(in the rows, 128 means zero)
One turn moves each row of this set onto another row. After a few examples, where does it send each row asked below?
Vil: [131 173 157 155 157 127 138 117 115 137  93 124 135 112 129 127]
tuge: [102  82 129 145 122 119 103 150 144 127 144 155 136 121 116 109]
mon: [134 115 153 150 139 125 161 109  91 140 142 112 138 150  88 125]
Nasi: [133 111 106 115 120 160 118 137 104 108 146 168 108 142 114 156]
zudef: [140 165 158 111 142 138 159 147 145 130 124 132 147 129 164 121]
Bem: [140 185 159 150 155 130 141 124 126 134 104 134 131 139 141 125]
gito: [128 115 136  99 122 160 117 131 131 122 125 186 120 154 124 133]
mas: [ 78 160 113 164 133 135 158 134 114 139  97 139 124 132  94 106]
Naze: [105 115 125 156 102 105 155 131 137 146 116 105 171 134 100 148]
rafiz: [136 110 112 127 118 145 114 122 137 104 139 186 117 133 126 129]
Poper: [128 117 104 144 112 123 151 137 155 139 116 138 115 122 171 111]
Gode: [118 103 136  94 149 143 153 130 125 162 101 127 142 150 150 134]
nogis: [120 146 157 149 135 111 135 146 145 134 108 101 169 117 132 161]
Sani: [109 162  86 131 123 139 117 132 160 151 112 118 152 102 102 125]
Solu: [116 133 122 176 121 143 169 145 118 117 154 136 112 134  84 111]
Kibu: [140 112 130 128 132 136 187 123 106 146 153 119 159 146 109 152]
fil: [137 128 100 116 107 149 112 126 122 110 130 181 110 141 129 128]
sep: [115 127 110 134 112 154 133 136 144 155 129  97 148 111  75 146]
tav: [107  96  94 148 161 141 161 149 113 133 135 128 131 115 132 163]
Damet: [127 117 153 158 124 124 161 114  94 144 119 110 129 126  84 119]
Zagi: [132 112 113 120 139 162 120 124 115 114 139 184 125 139 114 165]
luk: [ 91 146  80 140 136 126 173 147 136 119 143 146 148 129 122 105]
Lefem: [108 128 146 138 118 156 117 163 155 160 107 167 131 151 131 155]
fik: [128 186 127 141 132 142 151 122 138 146 105 160 134 158 127  96]
damuv: [138 121 129  90 126 158 106 128 110 112 128 169 120 150 126 137]
lusif: [135 145 139 111 132 143 110 131 151 145 118  95 155  97 107 129]
zemu: [ 76 147 117 142 135 110 137 153 150 132  98 120 173 127 117 129]
gibuz: [139 105 112 147 151 118 106 111 127 154 125 160 162 135 121 170]
gen: [145 141 159 129 176 142 145 115  92 132 136 126 151 140 102 127]
vifov: [ 78 154 106 168 134 133 160 147 119 126 125 143 120 146  98 101]

tuge goes to gibuz
fil goes to Nasi
And these:
Vil goes to mas
mon goes to Bem
Zagi goes to gito
zemu goes to Naze
Poper goes to tav
lusif goes to Sani
Solu goes to gen
Kibu goes to zudef

